A single turn carries every row of the set below to another of its rows. Some are shown first; where does it send the rows asked next?
saruz: [-12  11   8   5   7 -15   3  -5  35 -10   1   5  -4  -4   1]
lazit: [ -2   5   6   2   0  -3   3   3  -4  -1  19  15   6 -16  10]
Radag: [-17  10  11   6  10 -14   1  -3  37  -6   9  11   3  -6   2]
Sipir: [ -8   4   5  -6   7  12   3   7  30 -17   6  12   2   0 -16]
zavo: [  6   5   2   2  -3  -4   6   0  -6  -7   6   9  -3 -12   8]
zal: [ -2   9   4  -1  -1  -6   4   0  -7  -4  12  10   0 -14  10]
rese: [ -3  16  11  13 -11   2  10   2  11  -6  11   1  -6  -4 -19]
bif: [-14   9   6 -10   8   9   2   5  28 -18   6   9   0  -1 -14]
vazuk: [ -3 -10  22  -1  13 -10   3   4   9  -3   0   5  -2   4   5]
pebu: [-11  20  14  10  -8   0   6   3  12  -1  21   6   0  -7 -16]
nesib: [-13  -1 -12  -4  12  -1   1   6  13  -2   4  23   6  12  -8]
fodu: [-13  -1 -12  -4  11  -2   2   6  13  -3   2  22   4  13  -9]
Dod: [-9 10 -1 26 -2 -7  4  0 -1 -1  0 15 -3 -1  5]
likim: [ -9   7   5  -8   7  10   3   6  29 -19   4  10  -1   0 -15]
Madev: [-15  13   0  24   0  -8   2   0  -1   1   4  16  -1  -3   7]
dob: [  6  -1   5   8   0   1   5   4  -2  -2  18  17   6 -15   7]
buba: [-11   5   7  -6   9  12   2   7  30 -16  11  14   5  -2 -15]
Ras: [ -7  -8  23  -3  15 -11   2   5   7  -2   3   6  -1   3   7]
Dumi: [-14  10   2  26   0  -6   2   1   1   3   9  19   4  -4   7]
Nitof: [-15   0 -12  -4  12  -3   1   6  13  -2   4  23   5  12  -7]
Duz: [ -2   3   7  10   7 -12   5  -3  37 -12  -3   6  -5  -2  -3]
Pir: [-1 -2  9 15  7 -8  5  0 40 -9  4 12  2 -4 -4]
nal: [ -8  -9  24  -2  16 -10   2   6   9   0   7   8   3   2   7]
fom: [ -3 -13  24   2  15  -8   3   7  11  -1   7  10   3   3   5]
Keb: [-9  3 11 12 10 -9  2  0 40 -5 12 15  6 -7 -1]
luta: [-12  -2 -12  -3  11  -2   2   7  14  -2   3  23   5  13  -8]
gir: [ 11  -1   3   7  -3   0   7   3  -4  -5  10  13   0 -13   5]
Kaso: [-6  6 -1 29 -1 -4  4  2  0  0  2 17  0 -2  4]
kas: [  0 -15  23   2  13  -8   4   6  10  -3   2   8   0   4   5]
dupu: [-14   0 -12  -5  11  -2   1   6  13  -3   2  22   4  12  -8]
valo: [-8  6  1 29  0 -4  4  2  2  2  7 20  3 -3  5]
vakav: [-15   9   7  -9   9   9   1   6  29 -16  10  12   3  -2 -13]
zin: [  0  12  12  16 -10   4  10   4  14  -4  16   6  -2  -5 -20]
Fufe: [-10  20  12   9 -10  -1   7   0  10  -5  14   2  -5  -5 -16]
gobef: [ -6  14  14  15  -8   4   8   5  14  -1  22   9   2  -7 -19]

fodu goes to Nitof
saruz goes to Keb
kas goes to Ras
Now find these:
likim goes to vakav
Fufe goes to gobef
Dumi goes to Kaso
dob goes to zavo

